First come named turns, each shown by rows before and after it. For each pair of rows after them, which turns, in which order, take the first row to the second? The first pair is done for you.
turn G:
[-15  -2 -11   4  -5   2  13   6] |-> [-12   2  -4  -1   7   5  19   2]
[-21 -13   8   8   4  13   9 -32] |-> [-29 -12  -1  18 -14  14   3 -26]
[ -1 -16 -23  15   9  18 -14   1] |-> [-21   9 -13  17 -10   1  -6  22]
turn X:
[ 0  2 14  1 31  5 33  4] |-> [  2   0 -13 -21 -23   5  30 -14]
[ -1  19   6   1 -13 -32  -7  37] |-> [  1  26   3  -6  -2 -27   9  36]
[  9  27 -24  -6  31  16  39  26] |-> [  5  15 -43 -15 -45  21  10   8]
turn H:
[-17  11  -6   3  13  16  22  -7] |-> [-19   9 -11  13  15  23  14  -8]
[ 29 -23  13  -7  -4 -17  -5  -9] |-> [ 19 -26  13  15 -14 -14 -22  -7]
[ 18  -7  -8  16  22   6 -14   9] |-> [-5 15 18 18  5 -9 -9 22]
[-16   8   7  -9   9  -2  21  -4] |-> [ -6  -8 -11   0  17  11  13  -6]

Between the rows of a pair lie 2 to 3 turns.
[-14 -21 -24  26  -1  23 -25  -2] |-> [-34  23  18  24   7  -5   2  19]
X, H
[-21  26   7  14 -31  -3  -9  18] |-> [-14  37  -1   0  -4   1  26  15]
X, X
[ -1  12 -25 -13  25   0  23  20] |-> [  5 -11 -38  -3 -18  10 -12  11]
G, X
[ 18 -20 -64  11 -39  13 -17   6] |-> [ -5  44  37  15 -11 -42   6  33]
X, H
[ -3 -10 -54  -7 -42  18  -5   8] |-> [ -9 -12 -52  33 -12  26 -16  25]
G, H, H
[-28  17  29  39 -19   8  20  -4] |-> [-12   8  16   8  14  19  47 -33]
X, X, G
[-18  14  34  25   4 -13   3   5] |-> [ 15 -18  -4  21  31  14  -2 -13]
H, H
[ 16   8  12 -19  -2 -19 -27  31] |-> [ 17  15  -7 -37  -5 -18 -10  22]
X, X
[ 18   1 -53 -24   8   7  14  18] |-> [ -6  30   4 -15 -28 -26   1  38]
X, G
[  5 -10 -19  28  26  -1 -29  25] |-> [-17  18 -24  27  16   0  -8  36]
X, H
[-15  18   7 -25  -1  -8  35 -11] |-> [ -2 -15 -34 -13 -26  14   8 -20]
G, G
[-7 -5 27 27 23  6  6  9] |-> [-16  -2 -22  -1 -22  20  25  -1]
X, G, G
[-18   4   8   7  35  23  22 -14] |-> [-26 -13   2  33 -11  24 -15 -10]
X, H, X
[ -9  -3 -11  -4 -33   2   4  -8] |-> [-4 16 10 -3 23 -6 25  0]
X, G, X
[  9   6 -25 -36 -15   1  -1  16] |-> [  7   0 -10   0  34  14  -9  32]
H, X, X
[ 11 -14   0  10  -5   5 -19  -7] |-> [ 10  -3 -10 -12  12  11  11 -16]
X, X
[ -9   1 -30 -22 -24  14  21 -13] |-> [ -2 -18   3  40  22  11 -19  13]
X, X, G
[  4 -18  -7  12 -11  -1 -27  16] |-> [ -3  14  21  -8   0 -25   5  21]
H, X
[-7  9 20  8 44  3 19 -5] |-> [-30  27  16  14  20   6  25   4]
G, H, X
[-16 -14  33  42  32  14 -12 -20] |-> [ -1 -32  16  28  24  23 -15 -40]
H, G
[ -2  -3 -19   5  12  20   2  -6] |-> [ -6  -6 -11  19  -1  14 -10  -8]
X, X
[ -2  29  -5   7 -15 -42  -7  57] |-> [ 29   1 -26 -32 -37 -39 -12  22]
H, X
[  2  17 -47  13  -4 -10 -13  47] |-> [ -6  29 -13   9  -4 -28 -16  52]
H, X, X
[  9 -31   1  -2  -8  12 -22 -40] |-> [-18   7  47  11 -18 -12  -7 -19]
H, G
[ -3  -9  -3  21  -3  46 -30  -8] |-> [  8 -18   9   6   3  42 -21 -30]
H, G, G
[ 13 -13  -1 -15  20   9  11 -41] |-> [ 11 -12  15  -1  30   6   1 -34]
X, X, X
[ 39  -9 -27 -20  28  -1   4  10] |-> [ 16  20 -21 -31 -26 -15  10  24]
G, H, H
[-15  -9 -31  -3  -5  22  15 -19] |-> [-23   0 -31  -1 -15  23  12  -6]
G, H, H
[ -9   5 -19   8 -19  26   8 -12] |-> [-9  5 -9 27  6 26  0  2]
X, X, G
[ -2 -20 -23   9 -32   1 -27  -2] |-> [ 11 -16   8   2 -23 -19 -34  -5]
H, H, X
[  6 -25 -18  -3 -24   3 -23  -9] |-> [ -6 -15   6  30  -3  -4 -34  14]
X, G
[ 22 -24 -16 -24 -26  -1 -16  -2] |-> [ 22 -13   3 -10  44  -1   2  14]
X, X
[-19   6  24  18 -22  -2 -13   5] |-> [ -6  10  18 -17   8   2  32 -20]
G, X
[  7   2  22 -47  10  -6  34 -40] |-> [ 12 -32  45  17 -14 -10 -37 -30]
X, X, G
[ 18 -26  18  -6   8   2 -24 -27] |-> [  5   8  -1 -26  32   8  23  -8]
G, X, X
[-20  30 -30   9   4  10  12  33] |-> [-12  30 -31 -24 -13  -2  24  18]
X, H
[ -1   9 -38 -29  17  17  28 -16] |-> [-16  26 -39 -23 -12  12  29   1]
G, G
[-21  13  -8 -26 -30  -5   6 -16] |-> [  5 -22   0  -7 -17   0 -26 -34]
G, G, X
[ 26   9 -11 -59 -25 -14  14  -9] |-> [ 53 -20  13 -33  11 -22 -20 -15]
X, G, H
[ 33 -27  13 -12  25   0   1 -37] |-> [  2 -27 -31  31   4  25 -15  -7]
H, X, G
[-19  23  19  15   0 -46  12  32] |-> [  4 -15 -61 -11 -10  -8  18  14]
X, H, G
[ 13   3  36 -21 -19 -35  -5  -9] |-> [ 14  13  32 -31  -3 -32  14 -10]
X, X
[-12  -9  27  37  17  20 -12 -18] |-> [-24  11   0  -7 -28  17  21 -24]
X, X, G
[ 16  24   0 -50 -17 -33  28   7] |-> [ -1  41   5 -30   4 -34  29  34]
H, G, G
[ -5  29 -12 -24 -25 -27   7  33] |-> [ 31  -5 -24 -42   2 -19  -1   8]
X, H, G
[ -6  30  -1  -3 -26 -14   9  21] |-> [19  6  8  2 47 -3 11  4]
X, X, G
[ -2  16  12 -37 -22  -9  22   1] |-> [  1  23  21 -25   6  -9  33   7]
X, X, X
[  3  17 -11  -8  46  -2  24  29] |-> [ -2   2 -51  -9 -25  12  -1  14]
X, H
[ 10  -8 -13   8 -37 -13 -33  26] |-> [ 17  -4 -42 -19  25   6  14  21]
X, X, G
[-29   5 -15   1 -25   3   5   0] |-> [-26  11  -1 -10 -25  -7   9  -7]
G, X
[  8 -28 -28  -4   4  10  -3 -12] |-> [  0 -12 -33 -11 -17   2   6  -1]
G, H, H
[ 36 -16  -8   0  34  -9 -19  28] |-> [ 13  17 -10 -20  35 -14  24  39]
H, X
[  1  16 -45 -29   8   8  32  27] |-> [ 26  -2  11 -32  50  -9  27  -3]
X, G, G
[-30  -5 -16  39   5  33  -3  -1] |-> [-38  11 -22  23 -10  30  18   1]
X, G, X
[ 11  -3   0 -39  20   7  23 -41] |-> [-39  12  -7  30 -36   7 -23   7]
H, G
[-43  43  15 -15 -29 -14  47   3] |-> [-11  -7 -63 -26 -34  24  31 -17]
H, G
[ -5 -15   1  37  -6  12 -38   1] |-> [ -1   2 -38 -18  11  26  27 -12]
X, X
[-38  38  11  -8   1  10  52 -13] |-> [-38  34  34  18  25   5  32   4]
X, X, X
